One turning vector, and how many steps it has turned:
The counts run from 0 to 243.
[ -2  36 -20  -2  33  -1 -12 -18 -14  -2] => 229
[ -4   5  16  35 -32  15   4 -21 -13 -18] => 44
[ 12 -39   7   3 -18   9  21 -10   1  33] => 4
[ -8  15 -11   3   2   9   0  38 -34  22] => 171
[ 11  -3  40  -6   8  -6  21  -1  23 -27] => 83
[  2   6 -13  27 -15  46  15  -1  -6  -2] => 36
[ -6 -16 -37 -32  13  -8 -12  12  15  18] => 200
[  0  -9 -10  13 -12   0   3  -7 -44  35] => 243
[  1  35 -13  -9  27 -14  -1 -26 -11 -20] => 225
[  3 -41 -15 -10   5   5 -12  37  -2  -8] => 137
[-13  10  -1   1 -22  -7   9  27 -42  15] => 176
[  0  36 -22   0  32   0 -15 -15 -16   2] => 230
[ -6  -6  12  22   9   5 -44 -12  21   6] => 58
[  5  13 -19  12   9  47   8  -6  22   4] => 30
[ 14 -47  20  10  -6  14   6  19   3   5] => 72
[ 10 -27 -37 -24  -4   4  21   9 -12  -3] => 208
[ -1   0 -19  14   0  10  -5  -4 -38  30] => 240
[ -4   4   5  32 -29  27  13 -13 -15 -12] => 41
[  0  38  -7  -8  33   4 -10  28  -7   1] => 163
[ -9 -12 -36 -31  13 -13 -12   8  18  21] => 199
[ 13  -6  41  -4   4  -6  20   4  18 -25] => 82
[ -4   1  13  33 -31  15   9 -19 -15 -18] => 43
[ -3 -17   6  22  14  11 -42   0  22  13] => 61
[ 14 -33   2 -13  -2  -2  15  28 -14 -27] => 143
[ 10   8  38  -5   8  -7  15   3  29 -25] => 85
[ 10 -25 -31 -25  -4   3  29   5 -16 -12] => 210
[  1  35  10 -13  34 -11  -4  14  -1 -18] => 158
[ -7   2   6  35 -32  24  10 -16 -17 -14] => 42
[ 12 -40   3   1 -13  12  16 -11   1  36] => 3
[-10   3  22  24  -3  -5 -37 -23  13 -10] => 54
[ 18 -43  25   4  -7  11  17  15   5  -6] => 74
[ 11 -20 -29 -23  -5  -1  31   1 -20 -15] => 211
[  1 -40 -15 -13   3   7 -16  37   2  -5] => 136
[-13   9  -5   2 -13   0   6  32 -40  19] => 174
[ 12   2  18 -16   8 -20  19   9 -12 -42] => 150
[ -7   7  19  34 -28   1 -10 -26  -8 -23] => 47
[-6 16 -1 15 -9 37  5 39 -2  5] => 102
[  4  25  26  -5  23   9   2  10  34 -18] => 90
[ -4 -15   9  20  12   7 -42  -2  23  11] => 60
[-25   5  21   8 -37 -16  -7  12  -7 -20] => 115
[-6 26  2  9 10 34 -1 37 14  5] => 98
[ -6  26 -13   1  17  14  -6  38 -26  16] => 168
[  0 -24 -40 -27   8   4   4  15   0  11] => 204
[-23   8  13 -17 -25 -44  -3  -1 -15   5] => 185
[ 10 -39  11   2 -18   1  25 -16   4  21] => 6
[ 17 -47  23   8  -5  14  11  16   4  -3] => 73
[-12  11   5  20 -24  27   6  38 -13   0] => 105
[ 14 -49  17   9  -4  16   3  18   6   7] => 71
[ 10 -42 -12  -9   0   5  -1  38  -8 -11] => 139
[ 12 -27  18  -6 -18  -8  31 -25  14  10] => 10
[ 0 30  9  4 20 28  1 29 25 -2] => 95
[ 13  -9  23  -7  -9 -10  26 -30  27  -4] => 14
[-2 31  3  6 18 33 -1 29 23  1] => 96
[  7  21  17 -19  22 -19   7   9  -6 -35] => 154
[ 13 -44  14  12   0  20  -9  20  12  13] => 69
[ 17 -41  29   3 -10   7  18  12   5  -8] => 75
[  3  37 -16  -6  29 -11  -3 -29 -11 -17] => 226
[ -8  21 -13   2   7  10  -2  38 -30  20] => 170
[ 13 -15 -24 -20  -7  -5  32  -3 -22 -23] => 213
[ 0 32 14 -1 23 21 -2 18 32 -8] => 93
[  8  22  30  -6  21   2   9   6  34 -21] => 88
[-10   8  25  32 -23  -4 -17 -25   1 -18] => 49
[-25   8  17   4 -21 -27 -32   4  11 -18] => 120
[ -1   3  -8  30 -19  43  15   0  -9  -3] => 37
[ 14 -20  22  -8 -16  -8  33 -31  20   1] => 12
[ -2  38  -4  -6  34   2 -11  23  -4  -5] => 162
[  1  15 -15   6  16  39   6  -6  30   5] => 28
[  5  34  10 -14  30 -16  -3  11  -1 -25] => 157
[-2 26  2  6 14 33 -1 33 18  2] => 97
[  3   5 -12  26 -12  48  14  -3  -2  -2] => 35
[-6 24 -3 11  6 36  1 37 12  4] => 99
[-16  -1 -15 -29   6 -32 -23  -1  23  14] => 194
[-24   9  20  13 -39 -13  -5  11  -9 -21] => 114
[  8   9 -15 -17   1 -17  26 -22 -20 -34] => 218
[  4  27  16 -19  28 -18   4   8  -2 -33] => 155
[  2  -1 -19  12  -1   9  -3  -5 -47  35] => 241
[  1  36 -19  -6  32  -5 -11 -21 -10  -8] => 228
[-10  -1  17  23   6  -3 -42 -18  21  -2] => 56
[ 18 -24  39   0  -4  -2  25   5  11 -21] => 79
[-11   7  24  30 -23  -1 -14 -25  -3 -22] => 48
[ 18 -18  40  -2  -3  -3  24   4  13 -22] => 80
[  4  15 -16   8  13  45   6  -2  24   5] => 29
[-21  10  -2 -28   0 -43 -17  -5  14   8] => 191
[-20   8  11 -19 -21 -46  -5  -1  -6   5] => 186
[  9  -5  22 -12  -6  -9  28 -33  29  -8] => 15
[  5  24  28  -5  21   6   5   9  33 -18] => 89
[-21   7  19  14 -41  -7  -2  12 -11 -18] => 113
[-15   7  11  20 -37  12   6  28 -18 -10] => 109
[ 14 -15  12 -18   2 -15  20  19 -16 -38] => 147
[-11   1  19  26   3  -6 -41 -22  21  -2] => 55
[  9 -33  -5   6  -5  14   1 -10   0  45] => 0
[  5  29  14 -17  32 -15   1   9   0 -30] => 156
[ -1  24 -28  11  26   9 -16  -5 -27  19] => 234
[-14 -16  -9  -6  11  -8 -43  23  22  -1] => 129
[ -1  39  -3 -12  37  -1 -10  21  -4  -9] => 161
[  2  29 -24   3  30   6 -16 -10 -25  18] => 233
[ 1 31 13  0 22 24 -2 23 27 -6] => 94
[  7 -26 -41 -24   0   4  21  14 -10   0] => 207
[  9  14 -10 -15   6 -16  23 -24 -18 -33] => 219
[-21   6  12 -13 -27 -42  -1   2 -18   3] => 184
[ -7   6  21  34 -28   4  -5 -23  -9 -21] => 46
[  0  20 -28   9  25  11 -16  -5 -28  22] => 235
[ 10  16  16 -19  19 -20  10   9  -7 -41] => 153
[-23   7  22   9 -30 -24 -18   7   1 -21] => 117
[  8 -42 -12  -9   1   5  -4  36  -4 -10] => 138
[-12  -9 -30 -30  15 -15 -18  10  17  17] => 198
[-12   5   6  -1 -27 -16  10  22 -39  13] => 178
[ 17 -28  37   2  -7   1  23   8   8 -18] => 78
[-9 20 -2 15 -3 39  1 39  2  6] => 101
[-19  -6  -3  -6   7 -14 -43  19  25  -7] => 127
[  2 -27   7  18  10  17 -37   8  19  15] => 63
[ -2 -25   5  17  12  10 -42   3  19  17] => 62
[-24  11   8 -20 -18 -47 -10  -4  -3   6] => 187
[ 10 -11 -20 -20  -6  -8  37  -9 -22 -24] => 214
[  3  29  20  -5  23  13   0  14  33 -12] => 91
[-11   8   8  17 -32  21   8  33 -18  -3] => 107
[-24   6  -1 -27  -5 -45 -18  -5   7   8] => 190
[  2   7 -16  22  -6  47  15  -1   4   1] => 34
[ 11 -13  24  -9 -10 -10  30 -31  20   0] => 13
[-24  10  22   8 -36 -22 -14   9  -6 -22] => 116
[ -9 -22 -12  -8   9  -1 -35  30  19  -2] => 131
[ -3   4   1  33 -31  34  16  -6 -16 -12] => 40
[-14  -7 -28 -31  14 -22 -18   8  22  16] => 197
[ 12 -31  19  -4 -20  -4  30 -24   9  10] => 9
[-20   5  19  16 -41  -5   1  17 -11 -14] => 112
[  5 -24 -40 -26   3   5  16  16  -6   3] => 206
[  0 -37 -17 -12   8   7 -20  34   5  -3] => 135
[-19   6  15  19 -39   7   4  24 -17 -12] => 110
[ 12 -38  -1   9 -12  14   6 -10  -1  45] => 1
[ -7   6  18  32 -32   8   1 -22 -12 -20] => 45
[  6  19  35  -6  18  -2  11   4  31 -23] => 87
[  7  20 -10 -17  12 -16  21 -24 -19 -33] => 220
[ -2  32 -13 -11  24 -13   5 -28 -13 -23] => 224
[  6  17   4  -7  18  13  12 -24  42  -5] => 22
[ 13 -36  15  -3 -21  -3  27 -17   5  19] => 7
[-18  -5  -2  -4   6 -18 -44  16  22  -8] => 126
[-22  -1   4  -5  -4 -20 -43  13  25  -9] => 125
[-10  14  -9   4  -2   7   4  36 -38  20] => 172
[ 15 -47  13  11  -1  18  -5  21   7   9] => 70
[ 13  -6  15 -17   8 -17  19  13 -13 -39] => 149
[-26   6  15   1 -19 -26 -33   6  18 -19] => 121
[  9 -31  16  -2 -19   0  31 -25   7  19] => 8
[-14   7   2  -1 -27 -13   9  23 -41  14] => 177
[ 19 -37  33   1  -8   5  21  12   8 -11] => 76
[ 11 -42   9  16   4  19 -12  16   9  16] => 68
[ 10 -41   8  13   5  20 -19  16  12  17] => 67
[ 12 -25 -34 -24  -4   0  27   8 -17  -6] => 209
[  7  24  -9 -14  16 -16  13 -28 -15 -29] => 222
[-25   2   7  -1  -8 -24 -38   9  20 -16] => 123
[  5  15   4  -8  13  10  13 -26  44  -4] => 21
[ 14 -17 -26 -22  -5  -7  34  -2 -22 -19] => 212
[ -3  31 -10  -4  25  10  -8  33 -17  13] => 166
[  3  20  -5  -2  21  22   9 -19  43   0] => 24
[ 12   4  39  -6   8  -5  19   1  25 -27] => 84
[  0 -35 -18 -10  11   5 -24  35  11  -1] => 134
[  0  35 -24   3  31   3 -13 -13 -15   8] => 231
[-18   4  -6 -26   4 -37 -22  -3  14  10] => 192
[-18   5   7  -1 -32 -24   9  12 -35  10] => 180
[-22   0   6   0  -1 -23 -41  11  24 -12] => 124
[-6 22 -3 12  4 35  2 40  6  5] => 100
[  3  30 -10 -11  20 -16   8 -29 -15 -28] => 223
[-13 -21 -12  -4  10  -7 -40  26  20  -3] => 130
[-10   6  23  30 -16  -7 -21 -29   3 -18] => 50
[-11   7  20  28  -7  -7 -32 -25  14 -11] => 53
[-17   1  -9 -29   6 -38 -24  -2  19  12] => 193
[-26   6  19   5 -29 -24 -22   6   6 -20] => 118
[  7 -28 -43 -29   4   4   8  17  -3   8] => 205
[ -3 -30 -19  -9  13   5 -28  32  14  -1] => 133
[ 10 -43 -10 -12   2   5   5  32  -9 -17] => 140
[-11   8   6  21 -29  24   7  35 -14  -5] => 106
[-13   9  -2   2 -21  -4   7  30 -43  20] => 175
[-14  -1 -24 -30  14 -25 -22   4  21  16] => 196
[-16  -3 -22 -30   8 -29 -22  -1  18  16] => 195
[  0   2  -5  31 -26  40  19  -2 -10  -7] => 38
[ -9   6  24  28 -15  -8 -26 -29   8 -14] => 51
[  5   7 -20  22  -2  49  14   1  10   3] => 33
[  7  14   9 -11  10   6  16 -28  43  -9] => 20
[ -9  13   1  19 -20  34   6  38  -6   2] => 104
[ 13 -38  -1 -12  -3  -4  11  30 -12 -25] => 142
[  4  17  -7  -2  19  30   9 -17  40   3] => 25
[  9  -1 -16 -21  -4 -12  33 -16 -24 -32] => 216
[ 14 -13  41  -5  -1  -4  24   3  15 -26] => 81
[-18 -13  -8  -5   8 -10 -46  19  24  -5] => 128
[ -6 -29 -16  -8   7   0 -32  33  16  -1] => 132
[-20   4  15  17 -42   4   2  22 -18 -16] => 111
[  7  11  13  -8   9   4  15 -32  42  -7] => 19
[-25   6  13  -3 -12 -24 -37   4  20 -16] => 122
[-13   7   5  -4 -29 -24   9  17 -39  10] => 179
[ 12 -30   4 -15   3  -6  18  26 -14 -32] => 144
[ 14 -23   9 -16   1 -12  21  20 -17 -35] => 146
[ 16 -34  34   2 -10   1  24   9   6 -14] => 77
[  4  11 -20  19  -2  51  14   4  14   6] => 32
[  3  12 -18  16   7  50  10  -1  16   4] => 31
[ 10 -39  -7 -12   0   0   9  34  -9 -21] => 141
[  7  18   0  -7  16  19   8 -25  41   0] => 23
[ -3  32  -7  -5  26   9 -11  33 -13   9] => 165
[ -4  29 -13  -3  23  14  -7  36 -23  16] => 167
[ -1 -21 -38 -30  10   0  -6  13   6  15] => 202
[  8 -40   6  12   5  20 -24  14  12  17] => 66
[  1  10 -28  12  14  15 -11  -4 -34  28] => 237
[ 11  -3 -16 -21  -4 -10  31 -12 -23 -27] => 215
[ -2   8 -23  12   9  14  -9   1 -37  33] => 238
[-15   7   9  18 -36  15   8  29 -16  -7] => 108
[  5  23 -13 -16  12 -17  15 -28 -16 -31] => 221
[ 10   3 -13 -20   3 -13  27 -21 -20 -32] => 217
[  1   1  -4  31 -26  38  16  -5 -16 -13] => 39
[  0  18 -28  11  20  14 -12  -2 -31  28] => 236
[ -4  25 -10   2  11  13  -6  36 -27  20] => 169
[-20   6   3 -24  -9 -45 -14  -6   6   5] => 189
[ 13 -37   9   0 -15   4  22 -15   1  28] => 5
[ -1 -25 -41 -28   7   1   1  16   2  12] => 203
[  4 -35   4  16   9  18 -27  13  15  18] => 65
[-20   6  10  -8 -30 -31   4  11 -31   8] => 181
[  7   9  15 -10   6  -2  22 -33  39  -8] => 18
[-19   5  11 -11 -28 -36   1   4 -23   9] => 183
[-20  10   7 -20 -14 -46 -14  -5   1   5] => 188
[ 11  16  37  -7  12  -4  14   3  28 -26] => 86
[  3  39   4 -15  35  -9  -7  15  -1 -19] => 159
[  7   1  19 -10   5  -4  23 -34  36  -8] => 17
[  3   6 -22  13   7  12  -7   0 -39  35] => 239
[-11  10  21  29  -9 -10 -29 -26   7 -15] => 52
[  3  17 -11   2  17  32   8 -13  34   1] => 26
[ -2  37 -18  -5  31 -11  -7 -22 -12 -12] => 227
